In the data rows, the value 128 means zero.
Here are some points:
[115 107 163 114 107 109  19 192  91 145 198  58 149 150  29 182 165 152 229 156 194]
[108  60 181 107 160 141  60 171 126  70 163   0 180 191  21 145 208 119 219 174 122]
[166 101 122 163 142  89 164 132 203 124 101 193 103  97 145 141  53 126  93 132 177]
[132 136 121 158 131 124 135 138 172 132 106 154 114 112 130 171  76 107 121 125 182]
[ 91 161 131 140 118 112 205 101 128 141 108 255  68  73 144 158  88 151  36  78 132]
[147 102 177 164 105 167  95 110 140 132 120  78 196 166  74 147  87 129 182 125 123]
[139 128 112 145 144 171 152  82 108  74 146 206  82  62 172  84 122 109  88 109 108]
[144 105 132 137 145 176  41 139 110 125 177  93  76 166 148 146 170 160 153 176 149]
[158 146 172 114 118 160 109 112 156 104 104  95 165 182 115 167  89 151 171 156 102]
[148 113 152 165 129 110 141 135 134 139  92 191 162  62 141  94 136 108  82 146 153]
[157 104  77 134 151 116 159  84 137  88 147 233  49  81 206 150  61 113  78 116 181]
[180 125  94 163 120 112 146  79  84  94  73 217  94 128 209 105  39 104 123  91 118]
[130  93  71 200 102 151 153 101  93 138 146 234 102 123 134 167  99 134  79 100 139]
[117 197 125  81 146 135 110 150 187 108 115  96 142 172 101 161 150 152 151 139 145]
[135  86 165 175 104 111 117 144 126 132 108 115 205 113 145 107 116 113 135 153 117]
[137 103 107 159 174  88 114 144 181 138 125 119 111 179 119 165 106 148 144 145 161]
[116 121 116 128  92  96  88 143 154  88 121  55 122 152  34 119 167 152 127 164 125]
[139 127  97 143 176 131 174 109 152  94 185 147 123 164 129  88 128 137 108 164 148]
[157 142  76 103 117 112 125 103 133 116 128 203  82 103 117 141  67 128 106 121 107]
[171 106 111 170 139  95 182 113 205 124  90 232  77  78 182 138  32 118  70 129 180]
[129 144 121 127 118 190  81  89 106 129 147 143 125 128  79 206 161 147  82 138 119]
[120 146 123  87  79 149  88 131 137 165 151 120 170 121  64 144  97 130 143 126 101]
[151 110 161 126 172 155  81 183 153 102 164  16 211 165  65  94 125  93 199 146 112]
[125 144  97 129 125 167 121 156 171 141 153 102 146 134  87 135 104 114 144 123 130]
[122 131 201 126 113 124 102 143 137 129 103   9 234 184  35 119 207 159 211 149  93]
[143 163  84 205 132 169 195  66 125 127 143 255  82 105 239  99  73 157  37 129 151]
[169 165 133 128 136 137 107 167 144 110 128  53 175 213  90  69 123 145 195 130  51]
[158 123 134 123 159 170 123 140 159  84 155 113 151 120 125  86  77  95 139 128 119]
[132 163 152 100  91 124 124 151 141 137  87  97 190 124 101  75 147 115 163 113  93]
[127 132  78 180 103 105 211  38 125 135 100 255   7  65 219 113  22 146  55  55 172]
[118 106 147 118 159 182  85 193 143 164 162  31 183 183  83 145 177 132 152 153 107]
[131 138 220 154 109 123  97 142 110 149  89 122 224 104 156 135 141 125 128 148  61]
[155 204 133 119 129 132  75 107  97 104  56  94 149 194 108 123 140 145 172 118 104]
[133 149  64 125 143 158 113  96 147 161 147 202  66  89 141 175 122 134  68 112 142]
[151 114 172 126 127 132  34 214 155 182 147   0 255 192 132 167 126 113 207 166  60]
[163 100 102 109 197  90  74 161 107 164  68 120 118 137 165 123 150  88 122 146 162]
[141  62  88  82  97 172 119 130 129 149 106 121 148 166 132 142 152 122  96 175 113]
[114 152 116 112 106 114 132 136 130 108 118 125 120 107 142 136 132  95 152 142 159]
[152 147 118 127 144 123 157  98 131 119  80 215  89 106 167 153 115 144 112 105 156]
[138 155 114  94 116 145 110 119 138 114 123 109 110 136 124 167  96 152 151 119 102]
[ 79 159  97  98  80 165 167 105  86 115 130 161 121 127 136 113 143  99 113 115 138]
[138 165  87  88 144 140 133 110 138 111 142 136 105 151 122 160 121 137 146 129 118]
[111 132 145 125 154 118 146 179 165 157  80  33 135 194 174 111 113 104 129 120 119]
[119 130 120 124 166 101  76 179 142 126 156  11 184 213  45 185 185 106 208 146 172]
[120 138 142 112 134 111 111 138 119 120 105 132 137 153 123 123 160 147  85 179  99]
[150  93 134 127 146 165 128 124 162  89 162  92 170 163 111 125 116 137 152 149  94]
[111 160 156 136 191  75 185 160 112  89 115 158 130 127 133 117 116  91 124  86 177]
[154  85 118  92 105 137  59 112 114 108 112 124  48 128 143 119 114 159 118 175 182]
[125  98 170  75 161 105  81 176 132 135 148   0 184 186  23 153 156 127 245 123 171]
[134 105 125 115  92  89 205  35 104  73  33 248  83  76 141  98  92 130  63 113 172]
[104 202 140 132 123 116  53 182 122 102 145   4 184 199  56 160 217 136 184 174  93]
[ 97 135 169 147 127 122  80 114  70 134 145  32 160 162  25 146 179 154 184 136 150]
[111 145  93 164 140 106 189 114  81 130 136 230  77 101 197 139 100  94  66  62 140]
[128 124  49 182 143 106 218 106 145 133 171 255   5   8 244 111  76  97  62  45 162]
[141  91  96  53 158 131 154  95 112  86 106 141  71 122 121 116  99 113 168  79 128]
[135 163 115 148  88 169 157 137 181 191 104 187 154  70 166  94 144 105  67 114 130]
[135 145 113 132 115 191 105  73 101 125 144 182  94 103 114 200 139 146  59 131 130]
[156 110 139  96 157 177 141 100 115 119 122 142 103 118 126 155 150 164 126 109  99]
[143 105 117 163 110 159 197  82 111 167 150 179 111 104 212 145  69 139 116 111 107]
[168  82 140 137  41 122 102  84 116 112  89 196  69 123 182 108  16 161 127 137 151]
[142 152 126  96  60 167  80 199 136 137 195 116 180 167 128 121 142  93 181 186 195]
[149 152 117 127  97 170 120 108 171  81 147 215  25 130 176 107  87 173  80 163 167]
[112 145 125  72 122 109 104 185 122 191 155  52 216 165 116 133 168 115 150 164 126]
[138 139  93 123 119  75 195 108 145 109  63 202 110 140 175 104 157 122  93 132 181]
[ 95  74 189 165 132 185  56 173 116 192 135   0 185 143  74 137 193 125 187 117 105]
[135 145 169 138 142 123 113 129 112 159 127  78 166 133 106 110 114 150 160 149 123]
[131 182  79 126 122 105 172 103 136 172 110 204  74  85 244 114  94 111  79 104 137]
[ 96 129 161  95 188 107  89 185  90 155 187   0 191 201   8 138 219 133 239 132 143]
[153 212 143 129 158 159 195  93 156 123 128 230  90  79 255 111  83 159  80 123 102]
[129 155  42 112 134 121 111 140 112 158 177 115 127 157 149 170 127  85 181  99 144]
[119 185 110 161 104 137 169  83 126 136  85 242  59  68 209  60  42 148  38 129 158]
[164  96 110  73  93 141  29 168 118 127 160  47 125 183  96  99 158 131 156 213 148]
[ 82 126 141  93 179 133 152 164 143 148 122  78 137 146 109 147 166  98  94 126 167]
[121 169  90  88  97 129 131  85 135 126 108 176  88 132 107 178 111 161  92 122 120]
[136 126 117 131 117 181 115  79 115  98 143 154 106 124 126 169  93 171 129 106  63]
[ 79 100 119 141 105 110 139 121 122 126 131  64 131 181 127 125 156 133 167 111 120]
[176 115 154 166 180 191 164 107 152  55 148 234 139 101 166 123  82 103  75 174 171]
[105 141 133 168 152 149  51 203 146 144 159   0 241 244  17 187 218  94 171 206 199]
[112 115 176 109 161 154 137 140 123 130 126 137 123  70 112 127 169 123 137 123  96]
[118 129 146 120 132 168 144 103 121 120 149 226 120  93 136 206 106 146 119 100 132]
[113 151 190 152 148 145 146  91 110 113  76 137 141 146 183 162 168 161 121 144  98]
[155 153  63 166 101 117 159  89 142 137 118 229  90 110 184  85  63 137  42 141 100]
[ 87 117 175  80 114 110 106 212 108 160 113   0 238 195  36 117 152  85 201 122 112]
[105 139 116 103 155  91 183 126 142 123 111 201 105  94 194 142 153 118  95 130 148]
[ 97  89 137 118 154 150 177 113 129  98 145  79 105 132 132 105 142 134 158 100 115]
[136  63  99 124 164 129  64 124  93 111 177 124 152 149  72 172 139 119 127 146 148]
[116  78 113 187 109 138  95 152  90 152 172  90 182 183  40 184 157 137 164 119 127]
[115  79 138 176 126 113  92 130  70 207 142  66 176 128 112 153 123 106 160 124 168]
[128 136  87 110 107 189  77  90  62  98 208 165  45 144 179 149 124 136 149 127 152]
[127 133 185 113 133 118 126 115 140  74  93 135 160 153  62 160 105 140 135 163 139]
[130 112 131 210 179 172 161 132 158 129 147 124  97 155 137 109 119 143  51 109  98]
[116 144 135 156 145  93 117 105  78 123 110 120 126 170  97 146 123 147 106 113  78]
[176 102  80 124 103 147 144 100  97 117 116 237 139 104 165 117  84 132  94 128 100]
[109 121 111 125 144 148 176  84 126 162 152 190  54  60 209 117 103 133  79 103 145]
[127 146 114 175 125 157 164  89 128  94 111 186  83 129 162 151  58 115 105  92 171]
[121 125 152  96 107 129 133 151 151 126 136  63 191 141 112 108 152 115 180 129 110]
[162 154 168  94 142 147  36 174 119  93 182  66  96 134  89  86 131 131 201 158 162]
[112 181 133 186  54 108  91 150 106 203 101 107 211 144  98 129 181 119 171  86 117]
[162 140  99  50 117 155 123 121 152 124  72 125 124 148 158  78 113 119 122 146  97]
[126  95 145 158 111 152 155 126 108 182 163  64 175 158 143 159 112 134 178 128  94]
[105 154 113 120 136 156 102 128  99  81 161  81 123 164  73 145 202 134 149 146 121]
[160  43  67 128 144 114 156 124 167 146  98 107  79 156 143 113 115 110 123 104 173]
[134 174 156 180  96 204  99 111 148 153 131 115 143 135  62 160 100 146 155 108 109]
[113 149 142 125 124 143 177 156 149 162 193  24 189 195  83 116 144 139 218 123 121]
[139 154 108 125 115 190 107  74 105 119 152 185  96 107 113 192 133 147  58 137 124]
[113 120 125  95 115  48  59 175  99 116 151   9 181 181  37 132 167 110 204 165 114]
[111  80 149  95 151  66  72 205 125 206 119   0 186 160  64 116 140 103 152 130  74]
[ 84 109 112 162  98 104 135 143 132 158 121 100 121 148  92 139 156 131  94 130 153]
[145 171 100 125 122 107 143 102 164 165 111 255  50  39 167 144  66 157  44 117 132]
[100 160 200 141 156 134 114 175 100  96 132  16 236 198 107 121 186 111 212 135 129]
[108  57 154 123 118 138 227 117 142 125 101 208 121  90 192 131  54  90  52 105 153]
[170 171 115 135 131 142 129 142 149 100 118 128 130 179 127  58  92 148 154 118  60]
[134 130  77 140  96 166 230  66 153 105 114 255  64  67 255  94  81 107  33  93 108]
[131 164 117 183 144 124 112 149 152 174 141  60 152 160 100 107 189 135 170  89  99]
40 more points follow, each with its number after it:
[118 166 144 138 114 159  97 139 128 124 144  84 113 109 104 114 169 126 117 112 126] 0
[131  85 141 153 153 110 149 154 130 164 139  85 171 103 114 110 173  97 180  88 156] 1
[103  79 180  93 152  84 134 145 141 129 118  48 150 137  94 138 166 154 200 119 130] 2
[153 128 157 117 193  70  92 175 193 133 101  95 112 127  97 153 103 167 148 157 122] 3
[112 129 165 107 144 108  85 161 113 132 117  56 180 190  75 132 190 150 130 181  88] 4
[151 148 129 122 145 123 139 113 131 126  91 187 108 112 152 156 129 141 132 108 148] 5
[113 149 161 155 156 135  10 170 122 174 133   0 127 173  60 205 218 170 182 133  89] 6
[ 95 100 134 109  32 162 129 151 158 135 136  50 166 159  98 137 113 103 150 135 142] 7
[133 105  57 111 178 137 181 111  95 120 122 169  49 123 229  92 109  81  38 111 114] 8
[128 162 122 130 110 120 136 117 141  86 109 131  96  95 204  75  91  91 108 133 155] 9
[139 106 153 131 126  97 123 176 124 140 123  68 174 140  90  92  94 114 125 116  67] 10
[125  92  82 198 106 152 138 118  95 143 149 203 120 142 109 171 114 137 104 105 131] 11
[139 128 126 136 137  89 190  72  97  52 121 208 103 102 125  80 102 144 110 131 107] 12
[102 174 174 125 180 194 155 151 128  97 172 149 130 124  87 119 182 143  90 116 109] 13
[131 132 100  70  97 129 170 122 147 176 125 165 130  67 171  93 137 108 119  80  88] 14
[137 120 117 107 126 181 130 161 114 125 146 149 167 120 109 128 152 108 139 133 115] 15
[117  65 147 101 107 138 138 148 149 170 121  46 155 146  86 123 109 132 100 143  66] 16
[166 107  91 118 194  91  87 150 111 160  59 156 101 123 194 119 129  92 107 140 161] 17
[175 154 139 124 131 113  92 142 117  71 199 147  69 141 129 115 104 182 203 134 120] 18
[121  79 108 167 104 155 143 107 130 118 138 150  74 102 189 139  94 110 101 106 142] 19
[128  77 154 194 216 148 111 144 150 136 127  87 104  93 142 131 192 129  98 144 143] 20
[130  70 129 144 139 165  85 126 111 140 149   0 182 216  46 169 131 112 186 152 147] 21
[122 117 147  92 121 111  89 119 112 143 144 117 139 103  96 165 166 140 129 136 116] 22
[137 120 160 111 171 134  77 203 134 118 130   0 191 193  15 154 196 141 213 143 135] 23
[103 101 134 119 113 153 115 195 174 167 168   0 195 196  41 209 152  95 220 125 192] 24
[145 122  79  99  32 146 132  98 137 114 105 255  42 103 227 101  39 127  62 172 188] 25
[142 112 136 131 101 144 142  92 105 137 121 143 173 119 149 100 156 132 127 138  71] 26
[168 136  97 146 176 135  92 165 127 104 146  84 165 199  99 102 171 111 138 166 116] 27
[102 105 109 129 125  72 159 160 135 140 133 136 154 167 164 133 139 122 120 146 114] 28
[132  64 111 154 147  99 159 129 113 115 164 176 132 103 136 103 121 135 105 129  72] 29
[114 102 128 122 116 161 163 128 143 128 131 105 155 138 173 113 150 113 128 118  92] 30
[137 125 164 135 155  95 125 138 119 138 126  80 204 145 128 107 174 122 192 120  77] 31
[138 133 165 119 193 120  88 128 138 117  85 119 130 161 149 196 137 150 138 145 114] 32
[137  91 101  54 156 130 142 102 105  94 104 119  85 130 111 118 111 115 178  84 132] 33
[170 145  85 151 179 134 104 157 129  99 143 119 144 185 118 102 159 112 118 160 124] 34
[159 130  99 124 125  98  89 132 121 148 118 103 121 153 136 153  73 132 172 107  76] 35
[139 142 150  83 138  93  86 199 117 119  83  68 207 172  76 112 128 110 194 146 157] 36
[125  69 138 162 143  99  88 153  86 148 164  17 181 173  39 108 143 131 177 134 148] 37
[107 152 114 116 134 155 101 122  99  75 162  70 128 170  67 149 203 135 148 159 120] 38
[113  90 158 134  93 105 109 185 130  90 151   7 186 148  71 120 118  95 220 122 148] 39
Which two of these numbered points are nearest to each point below, ignoring the direction in which the first points spread most? Their numbers follow each, nearest first.
[ 94 130 117 173 120 134 255 100 152 105 141 174 118 165 188 142  92 138 126 123 209] > 24 28
[144 118  92  96  34 148 122 111 137 118 110 224  67 117 204 104  56 127  82 181 186] > 25 7
[131 147 109 121 130 110 157  96 128 107  85 240  81 110 187 110 114 142  24 164 110] > 4 28
[103 100 199 150 159  59  37 225 114 195 126   0 239 121  45 140 196 106 217 144 144] > 1 5
[165 104 135  87  90 111  94 133 106  94 182 176  66  99 108 113  93 166 159 157 138] > 18 22
[134 125 136 134 143  86 177  90  94  61 132 156 130 122  97  87 125 143 138 140 102] > 12 29
[140 145 118 118 141 130 155  75 117  92  84 226  73  73 205  87 105 135  47 129 121] > 4 5
[138 105 148 106 157  89 160 125 133 128  99 126 136  96 108 108 160 126 138 108 140] > 2 23
[147 124 165 116 192  65  78 192 196 135 107  45 130 146  70 155 122 163 174 164 123] > 3 23
[ 96 172 141  47 121 148 179 170 143 117 156 117 176  99 139 101 170  94 161 110  89] > 14 30
[149 129 117 113 166 127 153 123  94 112 172 137 167 152 156  93 121 121 131 171 114] > 27 34
[166 146  71 137 121 107 124 105 123 135 104 198  70 113 191 145  34 124 117  93  83] > 35 5
[134 107 145 143  80 157 142 167 199 122 120 124 125  87 118  96  99 117 106 147 146] > 7 39
[122 103 122 145  89 108 156 145 139  76 131 128 115 100 141 105  67  89 155 106 169] > 39 9
[126  94 111 107 137  69 111 160 130 186 107 102 117 113 142 105  83  97  80 111  85] > 10 16
[128 191  46 154 104  89 171  87 161  80 113 255  28 117 214  98 111 134  44 158 124] > 34 27
[131 146 134 134 133 128 106 125 114 129 130 154 148 113 140 175 100 114 147 105 150] > 5 22
[150  87  93 104 164 103 106 137 112  85 158  70  96 136 172 106 155  96 137 152 107] > 8 27
[106 129 142 103 135 115 122  85  96 150 151 132  96 118  96 153 148 185 141 116 114] > 22 5
[129 127 165 174  84 183 118  97 110 152  92 143 199 122 133 112 171 140  99 135  78] > 26 30
[148 139 166 170 149 146 137 138 141 122  80 172 146 131 139 153 109 150 148 107 134] > 5 23
[107 101 148 116 112 160 139 153 143 143 145  28 200 174 117 121 183 110 178 129  87] > 30 26
[142 103  79 185 128 102 182  71  99 117 123 248  50  78 186  80  50 125  47 106 174] > 37 19
[128 180 106 146 109 162 145 103 137 104 124 206  52  54 177  99 118 119  55 101 134] > 0 38
[ 99 169 183 115 179 188 139 168 124 100 176 104 159 147  62 124 195 140 111 129 106] > 13 0
[105 139 138 108 144 131 160 150 131 126 167  93 140 124  66  95 117 117 122  97  96] > 10 0
[123 133 157 101 185  74 127 143 164 177  74 115  66  85 169 110 128 151  93 166 149] > 3 2
[168  98 146 150  85 154 111  92 139  72 138 170  72 143 154 110  52 190 150 158 141] > 18 25
[144 126 135 171 166 134 141 157 151 151 121 162 105  86 131 110  99 152 122  94 120] > 23 5
[134 136 133 156 138 162 130 134 107 152 186 150 167 122 119  99 114 117 121 145 121] > 15 26
[ 84 140 120 179  82 134 108 141 102 167 150 134 165 139  83 130 162 141 125 124  84] > 11 26
[ 62 134 149 127  83 139  82 183 145 130 182   0 188 195  14 188 207 123 253 106 137] > 24 19
[137  83 108 154 133 168 109 107 119 128 138  60 148 184  87 156 110 117 154 139 157] > 21 19
[132  74 127 145 139 165  83 132 110 139 153   0 185 218  40 168 139 113 191 149 144] > 21 19
[152 128 117 120  81 176 109 124 175 105 148 210  50  96 184 102  69 141  83 172 167] > 25 19
[166 145  73 132 118 103 125  98 121 137 104 194  73 110 194 141  38 126 119  93  82] > 35 5
[ 67 135 140 174 126 134 122 156 107 194 158  87 137 141  68 181 162 123 111  81 142] > 11 0
[119  77 112 162 108 151 136 111 131 121 140 136  87 114 183 135 100 109 116 108 143] > 19 21
[129  78 109 112 101 142 185 101 155 149 101 177  86  94 167 104  61 126  18 125  80] > 16 10
[148  96  68 171 125 179 167  55 120 107 119 200  66 122 176 140  52 107  69 120 166] > 21 19
[120 151  64 142 136 121 182 136 145 167 146 212 103 122 218 145 115  99  15 129 107] > 28 4
[134 187  83 111 139 140 148 111 145 109 151 210  51  59 205 106 139  99  75 119 131] > 0 38
[135  98  85 109 161 154 165  89 179 101 139 130  67 150 126 144 127 145  85 133 144] > 23 38
[156 134 144 132  52 134 158  94 148  79 103 255  39 104 212 114  22 160  83 164 195] > 25 9
[122 152 159  54 151 121 101 160 144 140 119 109 170 105  97 188 133 109 186 124 153] > 5 22
[103 154 135 132  67  96 113 140 131 105  92 122 153 164 134 201 133 141 159 152 124] > 5 28
[175 149 105 156 102 134 186  90 149 141  94 255  64  81 235 129  23 148  92  68  75] > 35 10
[135 131 197 151 146 141  90 177 131 140  98  57 211 175  68 166 155 155 210 122 119] > 5 23
[ 94 102 129 110 158 130 131 156 134 167 142  23 133 168 120 130 142 103 118 115 104] > 8 30
[118 185 113  95 159  88 136 133  98 113  87 124 130 168 145 113 128 108  74 146 118] > 4 36
[144 117 134 138  92 144 149  83 111 140 117 161 164 111 158  98 147 135 110 135  70] > 26 31
[118 115 142 137 167 125 136 132  86 129 166  98 118 105 100 107 128 124 137 104 159] > 37 23
[139 124 121 109  56 153 140 123 170 111 112 227  42  98 210 117  48 152  88 156 212] > 25 7
[116 144 157 116 117 113  90 162 136 109 128  20 163 143 128  84 142  93 177 145 137] > 9 39
[101  78 131 108 165 114 118 170 119 160 177  24 135 131  25 123 160 108 121 100 121] > 37 16
[133 108 158  87 179 141 143 172 127 122 150 159 158  54 174  79 151  85  97 153 100] > 15 30
[131 162 181 152 137 104 146 123 116  96  77 116 166 150 118 113 148 133 178 103 154] > 5 31
[106 128 112  95 123 116 162 142 141 154 100 134 139 101 147 112 169  84 138 108 190] > 1 5
[111  89 134 159 196 136 164 117 144 122 108 157  58 103 174 112 106 111  47  87 154] > 20 23
[134  68 187 119 193 137  68 170 133 139 144  67 138  49  57  72 176 143 118 157  86] > 20 29
[139  98 124 161 138 172 182 111 164 125 137 174 113 123 255  92 108 119  92 129  76] > 30 26
[150 115 149  81 144 174  91 133 153 183  94  65 137 147 165 171 101 137 152 139  92] > 32 35
[136  77 115 164 140 103 169 120 114 108 166 195 128  92 146 106 120 140 100 126  73] > 29 31
[173 151  98 163 101 140 197  80 147 136  97 255  53  80 241 125  12 147  82  65  77] > 35 10
[134  66 125 154 144  96 143 143 114 119 174 128 164 119 108 104 136 137 137 132  70] > 29 31
[ 97 169 189 116 181 188 136 172 124 104 178  99 163 147  53 128 199 145 117 124 105] > 13 0
[125  74 192 108 176  96 103 210 155 158 134   0 208 166  25 108 210 119 255  81 145] > 1 2
[137 132 135 141 105 130 174 101 110 111  82 182 153 125 145 133 159 123  97 109 171] > 5 23
[120 100 171 119 124 158 125 103 126 120 130  37 177 171  37  87 209 178 172 153  56] > 26 12
[134 128 105 145 100 112 144 113 107 108 182 110 108 124 145 120 106 111 168  80 121] > 39 19
[ 89  62 113 123 145 113 110 165 106 161 143  19 123 176 105 141 187 115 125 152 133] > 8 19
[128 127 110 138 120 102 212  78 137  57 131 255  89  70 124  94 120 128  62 135 128] > 12 29
[134 140 161  76 144  91  71 216 118 129  95  24 232 188  51 115 143 110 221 151 155] > 36 5
[ 82 122 103 179  66  75 152 147 132 176 115 160 116 114  94 116  94 122 113  97 141] > 37 28
[122 125 124 107 100 175 114 127 136 128 154 128 148 119  94 179 116 121 154 120 122] > 15 22
[132  86  46 156 144 101 150  52 122 116  67 255   0  45 255 134  88  87   0 107 206] > 17 19
[ 98 128 180 158 191 170 137 148 140 132 129  63 156 165 119 159 174 126 100 132 120] > 20 13
[112 117 143 135 123  97 173 113 130  70 143 156 151 117  66 100 157 134 118 149 118] > 12 29
[149 159 108 133 152 139 109 129 143 115 128 139 123 164 116 135 122 116 109 154 153] > 34 27
[133 136 109 171 113 107 215  70 133 135 118 255  40  36 177 121  47 147  57 114 167] > 37 23
[127 170 174 151 132 111 166 116 117  93  72 141 148 135 136 109 138 130 163  99 159] > 5 31
[139 164  54  79 131 144 148  88  97 100 121 192  53  96 135 127 110 123 127  57 149] > 33 23
[139 113 172 189 169 121  63 165 128 138 124  12 217 172  52  84 212 133 189 152  81] > 31 26
[118 144 223 171 215  55  16 203 123 163 133   0 243 227   0 178 243 165 250 172 174] > 5 32
[131 189 105 142 101 169 207 111 128 110 153 255 106 100 209 101  75 111  10  99  93] > 15 30
[114 116  81  51 109  98 147  63  90 102  95 209  55  65 185 135 128  88  41 141 174] > 22 38
[104  88 154 168 120 184 108 134 119 174 119  66 129  89 143 123 148 116 124 101 122] > 19 0
[126 156 140 116 114 112 106 146 138 101 125  62 137 124 162  75 123  91 149 143 144] > 9 39
[138 151 146 135 100 135 178  76 138 103  81 194 135 111 146 100 140 145 111 128 111] > 26 31
[113 125 143 137  90  89 121 178 156 174  82 104 154 102 156  90  79 111 145 108 123] > 10 36
[118  75  82 141 155  96 102  95 110 135  90 128  33 100 216 154 143  88  68 125 188] > 17 19
[152 135  51 128 183  83 125  57  56 121  95 255  27  67 244 179  71 107  69 112 127] > 17 32
[134  94 138 164 137 170 171 126 164 132 137 129 136 137 235  92 115 127 113 129  67] > 30 31
[119  88 182 106 130 152 105 115 122 122 141   0 200 195   8 100 226 171 199 160  59] > 26 12
[104 140  78 138 170 135 119 106  87 190 130 156  55 109 193 166 145 110  56  69 100] > 6 8
[140 152 137  89 137  93 111 183 122 112  84 119 181 146 108 106 108 104 165 146 161] > 36 5
[ 96 128 146 107 170  90 111 168 135 143 110  58 113 120 114 127 163 128 164 120 124] > 2 23
[117 150 149 123 116 115  96 154 135 103 127  29 157 136 137  88 131  91 174 141 140] > 9 39
[158 148 165 118 115 166 116 101 153 100  99 109 147 178 125 164  83 148 156 154  99] > 32 5
[130  61 145 152 158  94 123 158 107 122 180  82 183 140  82 118 158 141 163 145  62] > 29 31
[144 166 107 123  74 159 110 122 145  93 157 181  86 147 164 117  97 148 133 170 184] > 25 18
[124 137  82 104 132 103 189 115 105  85 124 255 113  75 182  89 119  83  64 153 126] > 15 28
[114  77 145 123 151 106 139 145 126 118 162  55 148 128  41 116 177 142 167 126  97] > 29 2
[115 180 119  94 153  88 127 138 101 120  93  89 146 179 131 124 144 108  86 148 117] > 4 28
[124 117 129 144 170 131 156 112  95 122 154 144  95  94 130 108 113 127 106  96 165] > 37 23
[127  89 140 148 169 138 129 136 112 136 176  71 177 172  91 141 161 128 155 153 162] > 37 21
[134  66  92 131 156 132  75 115  97 103 172 151 136 135  79 169 130 114 111 145 155] > 11 21
[115 110 127 126 106 170 169 122 143 126 132 118 151 138 176 110 143 112 121 111  96] > 30 26
[142 102 139 127 163 101 184 138 162 130 100 123  92  76 147  88 131 111 157  57 164] > 1 2
[118 116 136 129 125  94 186 107 132  70 137 180 137 100  77  97 149 130 109 143 118] > 12 29
[118 127 126  94 153 126 115 168 143 171 125  59 156 137 121 105 150 107 117 171 195] > 9 23
[182 144 109 119 137 134  72 137 104 100 184 237  85  88 190  88 100 134 112 164 149] > 18 34
[128 198 186 176 189 126  69 145  83 125 154   0 172 219 116 129 175 150 206 124  79] > 31 32
[111 142 131 108 115 126 140 135 138 130 110 185 111  88 135  94 133 136  68 158  84] > 4 22
[135 113 212 105  69 127  64 178 142 117 139  45 163 208  67 143 119 167 217 195 166] > 25 7
[119  67 185 112 158 127 146 160 170 140 120  44 148 113 132 104 139 131 148 131 103] > 2 30
[131  97 169 142 117 145  66 170 158 172 154  15 164 151  55 118  81 146 169 126  97] > 10 16
[112  78 176 105 127 123 122 152 133 127 128  16 217 176 136 117 177 109 175 147  91] > 30 31
[107 122 140 100 138 114 114 198 126 146 162   0 230 197  62 110 158  96 159 135  88] > 10 30
[149 103 104  57  75  98 105 119 109 118 162 172  67 126 145 119  92 127 161 161 159] > 25 22
[115 208 118 140 118 124  78 156 125  89 126  85 137 172 109 159 185 137 135 165 103] > 38 4
[137 115 171 185 167 118  69 161 123 144 127  22 216 167  53  89 205 135 185 153  82] > 31 26
[123 101 191  96 115 153  62 214 132 145 211   0 185 206 120 180 166 128 255 146 172] > 19 24
[142 113  98 108 188  82  57 119  50 155 123 118 128 143 138 193 141 107 165 132 109] > 17 35
[121  37 114 157 177  80 121 165 118 143 156  25 198 190  65 130 242  84 185 153 206] > 1 37
[123 151 120 167 119  92 114 165 153 148 108  93 145 178 162 108 133 130 134 150 126] > 28 9
[ 96 126 148 102 172  93 114 161 140 138 106  77  99 112 124 127 157 131 149 118 130] > 2 23
[171 147  66 143 169 138 129  81 130  69 154 207  84 122 133 120  98 135  74 154 106] > 27 34
[146  84 169 120 118 124  65 161  79 114 116  35 230 178  51 145 151 123 213 159  98] > 26 5
[110 153 114 114 136 126 189 129 133 119 157 160  94  97 114  93  92 119  86  83  95] > 10 0
[147 122 176 119  61 128 118 139 144  96 122 172  97 149 148 126  59 161 148 172 185] > 25 36
[147  95 124 113 115 100 100 126 126 172 100 139 164 110 118 112 182 141 110 152  70] > 26 4
[151 138 115 109 116 185 112  93  96  61 184 164  85 160 199  88  93 136 147 153 126] > 18 38
[104 113  97 106  94 143 140 153 167 144 152  31 171 205 111 100 156 125 158 154  90] > 30 28
[111 110 150 125 129  93 164 125 132  74 150 130 165 124  46 107 167 134 134 156 121] > 12 29
[176 138 161 182 127 146  94 151 149 111 174 218  84  93 172 136 100 170 140 143 182] > 18 5
[139 121 136 110 160 113 100 143  97 123  79 113 147 155  78 158 144 135 157 139 166] > 5 23
[140 105 117 161 167 106 178 102 131 123 128 157  96 152 198 117  95 140 116 143 143] > 28 23
[105  74 168 115 117 129  75 182 160 174 114   0 184 124  48  95 178 125 176 145 109] > 16 10
[149 113 121  72 120 149  74 186 137 116 224  72 136 171 107  99 140 130 208 173 140] > 18 25
[135 110 206 111  66 132  76 168 142 115 138  75 151 192  83 135 107 165 203 186 168] > 25 7
